In the rows, zero is written as 128.
Each named turn below is shown by a few rows before and after it. Which turns, in which order, take the first row of each later pair to the second? The first pair is answered.
K_854:
[ 78 107 120 160 102 122 212 149 142 104 100 119 133 122  94 108 173 122
 111 166 107 102 116 155] => [ 93 103 124 148 130 144 222 174 138 104 108 121 125 108 111 105 172 141
 130 153 102 112 103 156]
[145 160 116 146 133 137 106 129 127 148 131 145 145 124 129 142 132 118
 104 139 118 113 118 131] => [120 155 108 142 112 120 107 116 131 134 126 135 149 135 121 133 135 114
  97 150 126 102 128 123]
[117 176 105 136  62  95  80 146 144  92  59 115 151 167 190 122 114 112
  82 107  93  88 129  85] => [ 93 158  99 107  68  99 103 162 145  73  63 101 135 159 203 107 127 136
 105 108  96  91 130  74]
K_393:
[114 162 111 166  83  96  88 103 128 140  96 117 135 178 102 142 107  75
  84 141 129 103 143 129] => [148 175 105 141 106 124  50 129 122 138  98 128 139 175 155 159  85 106
 115 101 131 110 125 105]
[144 137 143 121 145 138 171 160 145 168 118 134 146 134 129 142 119 159
  80 105 169 170  70 138] => [129 131 143 133 133 125 184 142 143 169 120 127 147 137 105 132 127 142
  69 119 175 170  80 144]
[129 131 127 124 125 123 137 157 141 110 115 112 114 124 149 120 131 140
 123 136 111 122 117 124] => [117 128 127 130 114 115 145 146 141 114 118 107 115 130 134 117 136 127
 115 151 117 121 124 127]
K_882:
[ 94 101 120 116 136 120 172 114 133 113 136 118 118 117  98 119 136 150
 145 146 143 136 141 132] => [115 108 114 103 142 122 129  98 128 120 144 123 123 120 109 143 116 156
 158 132 166 141 140 115]
[164 131 155 173 152 119 138 116 130 153 144 144 121 108  99 107 117  80
  90 129 131 122 113 151] => [157 120 152 166 158 122 155 121 128 151 148 139 117 104  94  99 124  87
  96 131 136 125 115 151]
[110 125 134 136 147 164 128 108 138 101 147 134 112  98 115 129 132 138
 136 113 124 162 139 158] => [129 131 134 137 147 160 100 100 135 105 147 141 118 100 122 145 120 138
 134 103 131 161 138 148]
K_823:
[165 147 116 112 132 141  89 113 116 132 133 151 137 135 137 154 103 134
 139 113 138 142 112 122] => [127 148 111 135  87 103 114 100 126 125 116 138 148 155 113 134 119 104
 100 142 125 126 130 129]
[147 100 143 139 147 129 133  86 122 127 160 132 113 109 112 116 132 161
 148 159 157 124 136 132] => [130 105 147 152 133 116 148  88 126 124 150 128 119 112 102 104 142 143
 130 171 143 117 141 140]
[113 111  90 126 123 120  83 101 151  93 156 105 133 151 118 134 132 123
 129  94 131 102 116  79] => [106 121 108 163 122 131 129 143 153  94 139 116 133 141 114 106 160 105
  97 110  79  93 104 109]
[146 136  79 124 171 146 120 186 133 118 123 101 128 132 182 104 127 161
 112 123  89 160 115  95] => [126 127  60 103 135 110  91 132 138 116 127  85 129 161 165 117 113 152
 113 128 132 154 140  67]
Pairs:
(two turns a pair)
[127 124 124 114 115 131 125 147 134 113 129 124 140 129 138 125 120 137
 137 129 127 120 121 113] => [144 130 128 123 125 136 116 149 128 127 126 134 147 127 137 132 116 132
 131 126 123 123 117 121]	K_854 then K_854
[105 152 112 159  56  78 105  82 139 136  93 127 154 175 109 134 119  73
  66 148 117  88 142 115] => [170 175 118 134 127 149  88 181 125 124  91 152 155 140 204 142 100 139
 116  83  73  99  92 103]	K_393 then K_393
[112 132 106 105  82  93 101 105 136 122 120 102 127 156 131 131 116 119
 121 131 159 114 135  90] => [165 134 124 100 147 147  99 160 121 138 134 127 119 117 164 141 117 154
 157  95 141 136 100 109]	K_823 then K_823
[125 133 137 143 125 151 174 116 140 140 135 109 137 104 115 123 126 145
 137 145 140 140 129 130] => [142 137 137 141 130 155 146 103 136 151 141 115 138 107 116 143 111 142
 143 131 152 143 127 126]	K_882 then K_854
[145  90 110 105 132 107 104 103 134 155 176 122 101 131  93 128 145 129
 142 139 160 163 171  81] => [141 102  99 106 109  96  84 105 135 145 157 118 113 149 109 129 137 122
 130 139 153 149 172  63]	K_882 then K_854
[ 59 123 129  87 128 140 216 150 103 134 149 120 105 141 172  77 147 151
 111 131 104 101 144 113] => [120 125 142  80 186 177 177 154  89 161 170 144 104 116 189 114 122 171
 147  96 121 127 120 117]	K_854 then K_882
[142 143 138 121 134 168 124 121 136 118 125 142 154 115 151 127 127 127
 143 126 106 125 117 139] => [141 133 134 110 133 163 117  97 136 123 139 138 147 119 138 135 120 131
 155 126 134 132 124 134]	K_393 then K_823
[147 144 123 125 115 114  89 100 124 151 137 126 139 149 107 155 122 104
 112 115 145 128 133 130] => [127 143 134 145 122 130 155 158 130 137 122 127 133 129 112 111 156 108
  99 131  93 122 119 157]	K_854 then K_823
[127  79 153 120 207 178 174 161 160 133 161 119  96 103  93 107 161 175
 171 128 100 156 125 167] => [169 121 168 197 172 142 106 106 153 179 143 148 134 135  55 155 139 104
  93 137  92 139 129 192]	K_854 then K_854
[161 105 139 141 153 177 158 177  86  88 151 121 126 116 137 157 110 133
 143 131 144 147 126  75] => [128 109 139 166 116 149 192 175  96  82 129 112 135 130 116 134 132 104
 103 162 119 129 136  89]	K_823 then K_823
[125 132 115 137  84  71  85  88 115 138 116 136 134 162 113 146 104  88
  88 113 127 115 151 106] => [141 139 106 111  97  91  66 119 116 123 111 136 136 159 159 148  91 118
 110  86 120 114 139  84]	K_393 then K_854
[145 109 115 144 113 134 129 178 119 135 101 127 160 103 124 150 106  96
 106 120  90 156 124 135] => [142  88 108 103 131 138 113 153 115 135 126 116 144 101 126 165  91 123
 148 107 136 172 131 117]	K_882 then K_823
[148 165 113 161 105 146 102  88 107 156  84  86 148 157  84 146 118  62
  82 132 138 133 105 160] => [183 149 128 140 179 205 126 141  98 158 112 100 126 113 113 141 124 110
 133 105 134 165  77 175]	K_882 then K_823
[179 143 134 106 134 146 110 171 144 115  88 135 126 138 164 132 131 165
 120 126  99 136 106 124] => [179 149 141 125 125 137 110 172 147 125  83 141 134 139 151 132 135 145
 100 137  89 129 109 138]	K_882 then K_854
[106 161 113 125  90 103 107 112 119 125 111 116 144 150 152  96 136 119
 102 131 128  79 147 139] => [118 156 135 149 121 126 145 140 117 138 113 132 136 126 138  82 161 114
  95 138 104  92 133 174]	K_823 then K_393
[156 136  89 155  66 125  67  78 108 144  94 138 142 188 104 173  68  53
  69 120 121  92 128 101] => [141 124 114 165 117 188 194 216 110 115  84 142 116 134 142  98 128  94
  82 125  32 101  91 146]	K_854 then K_823
[113 143 125 145  72  98 119  91 140 146 118 129 148 139  88 123 144  90
  74 149 136 122 144 144] => [170 164 117 112 123 151  73 156 130 141 116 144 150 123 176 143 113 147
 123  85 119 129 106 112]	K_393 then K_393
[100 138 130 122 109 124 149 178 145 100 104 113 116 121 171 100 143 156
 134 129  89 114 112 122] => [125 142 118 100 114 125  94 155 141 104 108 113 121 130 189 130 114 169
 155 103 122 119 113  97]	K_823 then K_882
[141 120 141 105 153 140 108 117 134 143 146 131 114 102 123 129 121 134
 157 118 137 154 118 122] => [122 132 141 135 112 105 113  91 142 149 131 129 128 125  95 127 129  97
 112 142 126 136 132 129]	K_854 then K_823
[150 129 106 142 150 136 105 135 131 128 119 145 135 148 164 173 111 125
 120 119 126 134 121 155] => [120 118 111 152 144 137 158 155 140 117 112 137 128 140 152 138 138 121
 111 140 100 129 123 171]	K_882 then K_882
